One vector is turned by the same rotation once a tick. Each row is the vector after some number of ticks, and that number follows the row.
The counts run from 0 to 145.
[117  90 149 123 116 118  76 125  66 114 119 133  79 146 127 109 122 111
 129 156 175 160 142 120 133 101  98 164 106  92 109 156 111 112 125 164
 125 132 146] | 95
[ 81 113 118 147  88 105 123 152 123 108 145  87 122 193 133  97 133 124
  84 163 131 119 151 164 124 110 122 104 106  95 122 153 156 102 147 174
 109  97 124] | 73
[164 119 141 128 133 127  58 140  45 124  98 168 145 115  76 124 137 167
 128 123 145 127 123 142 123 131  96  96  87 124 128 105 133 125 119 145
 142 104 111] | 15
[139 103 125 138 108  96  77 131  83 119  70 154 137 101  83  82 133 120
 126 129 136 121 144 135 155 161 105  94  94  95 110  71 111 111 101 126
 130 113 121] | 13
[146 135 157 133  80 118  80 140 126 108 123 103 161 165  80 149 170 114
 123 144 148 135 165 125 140 153  93 148 129 134 151  67 148 134 112 150
 153 144 102] | 39
[112 155 139 132 106  89 117 169  91 105 138 113 147 145 105 129 119 148
  70 145 137 126 157 177 143  97 112 120 102 103 109 123 190 128 138 184
 127 113 101] | 63
[156 171 129 129 116  77  78 139  80 123 154 125 153 143  93 134 120 139
  92 121 106 144 159 164 138 103 105 137 101 122 140  93 162 145 165 185
 139 123 136] | 54
[151 118 113 104 111 120 125 186 117 112 135  93 146 157 122 142 117 129
  96 144 131 163 179 119 128 109  83 128  94  95 135 153 165 130 132 183
 193 123 130] | 70
[175 112 123  92 114 142  70 146  71 127 125 149 111 200 111 121 147 130
 134 145 119 138  98 117 111  95 109 112  96 121 146 127 130 104 104 122
 163 117 100] | 118
[123 107 155 111  77 104  79 138 107 103  88 150 109 162 104  70 136  90
 146 149 148 105 127 142 150 128 118 109 108 103 102  83 112 133  95  99
 116 127 124] | 11
[171 142 111 132 101 114 127 138  75 138 118 126 117 172 109  78 121 146
 121 139 172 115 158 151 137 114 109 115 106 115  90 149 190  95  85 122
 141 144 107] | 100
[133  99 140 134 137 128  61 150  79 154  99 133 130 136 113 132 156 140
 169 126 160 110 158 125 146 154 111 117  61 101 111 115 114 128 105 132
 148  92 108] | 124
[154  94 115 142  50 113  92 139 112 110  96 139  90 177 115  67 138 120
 142 149 143 105 123 122 137 137 105 104  88 104 142 125 104 138 115  91
 125  86 143] | 121
[144  95 125 115  52 109  82 141 121  87  83 145 106 165 112  73 152 125
 141 148 154 124 120 135 150 148 112  90 111 135 142 110 127 167 102 118
 128 112 168] | 20
[110  97 138 126 104 117  73 168 125 127  96 142 166 180 141 121 163 131
 127 133  94 123 128 167 135 154 121 108  73 107 130  99 126 118 152 182
 125  86 138] | 34
[141 127 138 132  90 112  71 140  78 117 105 144 106 175  92  99 138  84
 120 138 148 137 131 120 137 130  85 151 119  94 118  85  93  91 114  99
 112 129  86] | 2
[137 111 162 120  82 110  72 160  99  86  83 174 157 135 113 128 149 109
  92 140 133 159 122 131 134 145  89 156 114 122 117  82 112 121 127 146
 110  97 113] | 142
[122  97 119 138 104 103  84 110  52 105  93 136  87 143 121  95 131 108
  99 149 154 163 134 115 136 121 101 123 127 107 111 122  79  95 129 160
 102 113  97] | 104
[107 121 146 124 123 128  75 182  86 118 100 166 156 134 108 136 164 157
 135 112 137 135 136 157 149 154 108 101  70 121 104  97 148 124 115 164
 138  89  81] | 24
[175 127 153 100 134 131  38 144  48 118 114 175 131 151  96 130 142 153
 128 122 134 146 110 139 128 101 109 100  99 135 130 110 152 126 118 149
 142 115 114] | 16
[151 112 138 145  88 125  78 110 105 134 101 144 159 175 122  78 175 156
 136 148 140 110 117 166 138 149 144 101  90 162 117 102 172 129 106 138
 118 111 157] | 137
[184 137  86 137  95  91 108 110  85 159 133 125 120 172 104  69  90 117
  82 158 142 116 150 143 123 108 105 127 110  85 115 119 159 103 123 122
 147 147 124] | 91
[121 108 148 123 103 131  53 133  91 124 110 166 151 175 109 118 159 144
 108 147 125 123  91 158 131 114 126  82 120 136 123  96 155 120 121 164
 104 106  94] | 26
[193 102 115 114 143 133  51 116  57 140  98 145 136 142 116  97 149 143
 170 121 117 128 143 131 122 130 109 103  81 112 143 133 125 107 126 137
 147 113 163] | 6
[144  97 156 109 109 118  52 172  88 122 102 179 138 140 127 131 139 123
 147 144 152 138 134 123 128 136  91 159  77 101 122 121 115 152 135 146
 139  83 133] | 133
[165 127 113 142 104  96  80 139 114 131 130 124 171 158 122 120 141 143
 114 142  76 109 142 163 129 138 114 124  83 109 154  89 143 135 168 182
 131 106 181] | 44
[143  99 130 140 106 104  59 148  90 134 105 131 125 137 112 100 144 124
 176 139 167  95 164 121 150 148 105 110  80  85 121 122 109 150 116 123
 157  93 124] | 123
[154  83 113 132 118 119  76 111  59 106  78 141  99 128 122  88 117 124
 114 159 149 162 123 111 123 129  96 106 121 111 117 140  86 103 124 162
 106 118 127] | 105
[145  86 118 143  69 110  77 144 106 122 104 139 108 151 118  79 135 122
 156 146 166  92 146 127 136 145 102 113  89  87 143 123 103 157 125 100
 135  87 138] | 122
[130 121 164 113  72 125  80 162 132  95 105 123 163 161  75 158 159 120
 100 151 125 142 153 117 129 147  85 157 118 116 138  63 130 122 109 157
 130 126 107] | 40
[105 126 202 118  91 115  76 132 130  94 127  96 138 174 101 135 167 104
 140 162 147 127 153 126 144 116 119 143 113 129 127  91 170 133 105 167
 138 143 160] | 48
[171 107  98 134 113 125 127 116  84 143  97 111 119 167 119  72 116 149
 120 132 158 126 164 151 135 138 115 104  87 112  82 144 170  81  71 142
 146 148 151] | 99
[126  93 163 110 119 129  50 159  92 135  98 173 138 160 147 124 151 118
 138 125 127 144 117 141 137 142 105 149  64 115 117 114 117 135 132 158
 132  83 146] | 134
[169  97 135 123 111 103  53 123  97 123  81 176 176 136 130 103 134 117
 110 145  91 144 128 145 133 134 105 120  97 127 132  96 124 135 168 171
 114  91 156] | 144
[147 133 149 138  88 115  66 122 117 114 124  91 166 165  84 136 178 126
 146 164 145 117 166 131 149 137 115 121 128 144 155  78 163 142 116 142
 142 142 114] | 38
[135 157 127 124 103 101  90 132  57 124 123 142  95 174 119  85 115  94
 112 128 174 139 150 140 148 110  97 133 127  93 106 119 140 114 114 129
 125 137  67] | 102
[106 143 149 121  95  91  85 134  89  96 147  98 103 170 108 131 156 127
  94 133 120 164 133 138 154 108 105 148 116 150 150 104 146 132 146 198
 130 131 165] | 56
[194 117  94  97 127 149  96 144  58 123 101 122 117 182 129 110 137 142
 153 126 147 138 156 111 134 126 109 107  91 118 124 156 145 109 100 144
 178 121 125] | 108
[162 131 127 135 108  83 105 149 123 120 103 134 184 115  85 112 112 154
  60 162 106 113 163 159 133 134 103 121  96 111 118  79 167 108 129 169
 128 128 156] | 52
[117 104 107 155 117 114  99 100  97 139 141  57 129 141  83 116 126 115
 111 168 161 128 192 119 154 132 115 106 125 111 136 110 128 108 130 182
 149 140 117] | 76
